Here are some numbered points:
array([-0.49, -1.64, -2.03,  0.48, -0.61, -0.95, -2.45,  1.82, -1.26,  1.14,  0.38,  1.83,  0.85,  2.02,  0.77, -1.70,
       -0.29, -0.96,  0.20, -2.06, -0.59,  0.07, -1.16,  0.13, -2.00, -0.11, -1.18,  0.37, -2.17, -0.31,  1.00, -0.70]) 0
array([-1.96, -3.24,  0.97, -1.03, -0.23, -2.15,  0.35, -1.21,  3.39,  0.60, -0.14,  1.74, -0.11, -1.62,  0.91, -1.72,
        1.81, -2.56, -1.62, -1.42,  1.10,  2.09, -1.42, -0.97, -1.71,  0.37, -0.95, -0.36, -2.36, -1.24, -0.34, -2.35]) 1
array([-1.40, -0.64,  1.77, -0.31, -0.15, -0.79,  1.65, -0.77,  0.61, -0.53,  0.02,  1.21, -0.42, -2.40,  0.16, -0.97,
       -0.79,  0.75,  0.02,  1.33,  0.78,  2.04,  0.77, -0.50,  0.43, -0.58, -1.38,  0.70, -0.91,  0.00,  0.03,  0.23]) 2
array([ 0.84,  0.97,  1.13, -0.82,  0.33, -0.03,  0.18, -0.79,  1.27, -0.62, -0.34, -1.64,  1.36,  1.21, -0.52,  0.66,
        1.05,  0.07,  0.45,  0.66,  1.28,  0.13, -1.07,  0.58,  1.32, -0.25,  1.19,  0.23,  0.64, -0.51, -1.78, -0.24]) 3
array([-0.36,  0.80,  0.89,  0.22,  0.49,  0.65,  0.69, -0.71,  0.15,  0.47, -2.04, -0.77, -0.73, -0.16, -0.30,  0.95,
        0.68, -0.44, -1.13,  0.72,  0.89,  0.92,  0.02, -1.11, -0.91,  1.15,  0.03,  0.07,  0.93,  0.27,  0.40,  0.41]) 4
array([ 2.16,  0.52, -0.65,  0.45, -0.99,  0.07, -0.32, -0.61, -1.02, -0.60,  0.98, -0.31,  0.81,  1.20, -0.67, -0.38,
        0.60,  0.06,  1.39, -0.23, -0.48, -2.32, -0.47,  0.54,  1.77,  0.46,  2.33,  0.49,  1.78,  0.72, -0.17,  0.60]) 5
array([ 0.43,  0.10,  1.20, -1.81,  2.34, -0.20,  0.31,  0.97,  0.22, -0.22,  0.99, -0.57,  1.22,  0.17,  0.77,  0.59,
       -0.62, -0.86,  0.09,  0.63,  0.10,  1.66, -0.33,  1.12,  0.33, -0.21, -0.20, -0.10, -1.45, -0.25, -1.64,  0.73]) 6
array([ 0.31,  1.44,  0.48,  0.26,  0.10,  1.63,  1.21, -0.86, -0.01,  1.37, -1.74, -1.48, -0.87, -1.29,  0.68,  1.19,
       -0.61, -0.07,  0.32,  1.38, -0.45, -0.74, -0.08,  0.44, -0.11, -1.04, -0.12, -0.19,  0.97,  0.08,  0.27, -1.05]) 7
array([ 1.06, -1.90, -0.23,  0.23,  1.43, -0.20, -0.38,  1.91,  0.19,  0.55,  1.21, -0.44,  1.12,  0.91,  0.87, -0.11,
       -0.75, -1.97,  0.98, -0.60, -1.06, -0.95, -1.95,  1.04,  0.93,  0.26,  0.78, -0.08, -2.11, -1.38, -0.66,  0.06]) 8
array([-0.06,  1.17, -1.28,  0.76, -0.40,  1.54, -0.74, -0.54,  0.41, -0.18, -1.15,  0.02,  0.41,  0.66,  0.77,  1.32,
       -0.95,  1.34,  0.15,  1.09,  0.31, -0.61, -0.34,  1.29, -0.65, -2.31, -0.70, -0.51, -0.80, -0.19,  0.70, -1.59]) 9
array([-0.33,  0.04, -1.91,  0.82,  0.57,  0.06, -0.58, -0.11, -0.99, -1.47,  0.64,  1.15,  0.52, -0.23,  0.63,  0.49,
        0.32,  0.99, -0.81,  0.46,  0.85,  0.64,  0.24, -0.32,  1.40,  0.80,  0.89, -0.90,  0.22,  0.36,  0.33,  1.86]) 10
New points follow, each followed by the numbers of its five nearest points above, smallest number first.
array([-0.53, -1.18, -0.82,  0.67,  0.86, -0.18, -1.39,  1.00,  0.84, -0.05, -0.34, -0.69,  2.13,  1.99,  0.96, -0.08,
        0.43, -0.73,  0.73,  0.01,  0.87,  0.47, -2.34,  0.98,  0.91, -1.37,  0.25,  0.12, -2.26, -1.84, -1.39, -0.52]) 0 3 6 8 9
array([-0.16, -0.52, -0.57,  1.10, -0.94, -0.25, -0.73,  0.19, -1.58,  1.69, -0.59, -0.24, -1.38,  0.56, -0.23, -1.25,
        1.22, -1.38, -0.14, -1.82, -0.90, -0.46, -0.17, -1.45, -1.25,  2.47,  0.45,  0.14,  1.04,  0.64,  0.96,  0.37]) 0 4 5 7 10
array([-1.68, -1.20, -2.22,  1.31, -1.60, -0.95, -1.19, -0.74,  0.01, -1.12, -0.23,  2.32,  0.37,  0.16,  0.01, -1.20,
        1.36,  1.24, -0.83, -0.99,  1.03,  0.08,  0.22, -1.75,  0.35,  0.47,  0.19, -0.30,  0.30, -0.13,  1.07,  0.72]) 0 2 4 5 10
array([ 0.17,  1.34,  0.34,  0.70,  0.04,  1.58,  1.30, -1.13, -0.33,  1.13, -1.63, -1.05, -0.92, -1.51,  0.69,  1.20,
       -0.62,  0.35,  0.25,  1.38, -0.06, -0.93,  0.00,  0.20,  0.07, -1.18, -0.14, -0.32,  0.97,  0.11,  0.35, -0.96]) 2 3 4 7 9
array([ 1.46,  0.53, -0.10,  0.06,  0.19,  0.56, -0.05,  1.02, -1.05,  0.62,  0.67, -0.58, -0.93,  0.23, -0.28,  1.29,
       -1.30, -0.61, -0.48, -0.48, -1.06, -1.96,  1.26,  0.15, -1.57,  0.21,  0.23, -0.81,  0.70,  0.60,  1.16, -0.80]) 4 5 7 9 10
array([ 0.29, -0.39,  0.06,  0.03,  1.62,  0.43,  0.21,  0.76, -0.54,  0.59, -0.83, -0.29,  0.72,  0.41,  1.03,  1.58,
       -0.16, -1.08, -1.24,  0.11,  0.66, -0.56, -0.42, -0.80, -1.09,  0.69,  0.37, -0.78, -0.54, -0.61,  0.21,  0.36]) 4 6 7 8 10
array([ 1.84,  1.09,  0.34,  0.10,  0.43,  0.61,  1.03,  0.83, -1.22, -1.49,  0.82,  0.20,  0.16, -0.16, -0.74,  1.00,
       -2.05,  1.57,  0.96,  1.38, -0.88, -1.44,  0.88,  0.86,  1.75, -0.36,  0.51,  0.42,  0.70,  0.57,  0.61,  1.12]) 3 5 7 9 10
array([-0.38, -1.90, -0.43,  1.09, -1.09, -0.76, -0.29,  0.75, -1.10,  1.42,  0.99, -0.49,  0.02,  0.13,  0.75, -1.77,
        0.72, -1.32,  1.05, -1.50, -1.02, -1.21, -0.73, -0.74,  0.58,  0.70,  0.64,  0.14, -0.07, -0.39, -0.59,  0.17]) 0 4 5 8 10
array([ 0.40,  0.02,  1.52, -1.82,  2.43, -0.12,  0.62,  0.86,  0.54, -0.08,  0.86, -0.26,  1.09, -0.03,  0.90,  1.00,
       -0.71, -1.19, -0.61,  0.72,  0.05,  1.64,  0.03,  0.77, -0.27,  0.42,  0.05, -0.54, -1.49, -0.18, -1.45,  0.60]) 2 3 4 6 8
array([ 0.10,  1.45,  0.87,  0.45,  0.10,  1.41,  1.49, -0.98, -0.34,  1.30, -1.85, -1.61, -0.86, -1.43,  0.51,  1.10,
       -0.67,  0.10,  0.37,  1.50, -0.33, -0.82, -0.24,  0.32, -0.24, -1.11, -0.31, -0.11,  0.92,  0.17,  0.16, -0.90]) 2 3 4 7 9
array([-0.28,  2.11,  0.35,  0.05, -1.08,  0.71,  0.65, -0.93, -0.15, -1.16,  0.31, -0.20, -0.89, -0.87, -1.12,  0.14,
       -0.77,  2.52,  0.94,  1.48, -0.13,  0.36,  1.87,  0.81,  1.34, -1.59, -0.60,  0.72,  1.41,  1.14,  0.05,  0.00]) 2 4 7 9 10
array([ 0.07,  1.67,  1.16, -1.89,  0.63, -0.46,  0.57, -1.84,  0.47, -0.11, -1.79,  0.39, -0.77, -0.10, -0.91,  0.11,
        1.57, -0.53, -1.70, -0.01,  1.28,  2.77,  0.19, -0.72, -1.80,  2.06, -0.26,  0.27,  1.08,  1.52,  0.27,  0.79]) 2 3 4 6 10
array([ 0.37,  0.78, -0.41, -0.17, -0.57,  0.49,  0.29, -2.24,  1.20, -0.08, -1.55,  0.17, -0.92, -0.67, -0.87, -0.31,
        1.78, -0.47, -0.75,  0.38,  0.50,  0.22, -0.41, -0.44,  0.00,  0.53,  1.15,  0.15,  2.16,  1.00,  0.79, -0.38]) 3 4 5 7 10
array([-0.62,  0.38, -1.02,  1.29, -0.62,  0.43, -2.20,  0.14, -0.40,  0.79, -0.85, -1.83,  0.35,  2.83, -0.27, -0.82,
        2.14, -0.98,  1.17, -0.95,  0.19,  0.85, -1.94,  0.60,  0.82,  0.47,  0.70,  0.70, -0.07, -0.36, -1.29,  0.17]) 0 3 4 5 8
array([-0.67,  0.50,  0.03,  0.81, -1.50,  0.02,  0.15, -0.84, -0.09, -0.56, -0.52, -0.17, -0.24, -0.15, -0.79, -0.25,
        0.38,  1.68,  0.16,  0.60,  0.64, -0.13,  0.96, -0.58,  0.55, -0.66,  0.03,  0.34,  1.02,  0.36,  0.29, -0.13]) 2 4 7 9 10
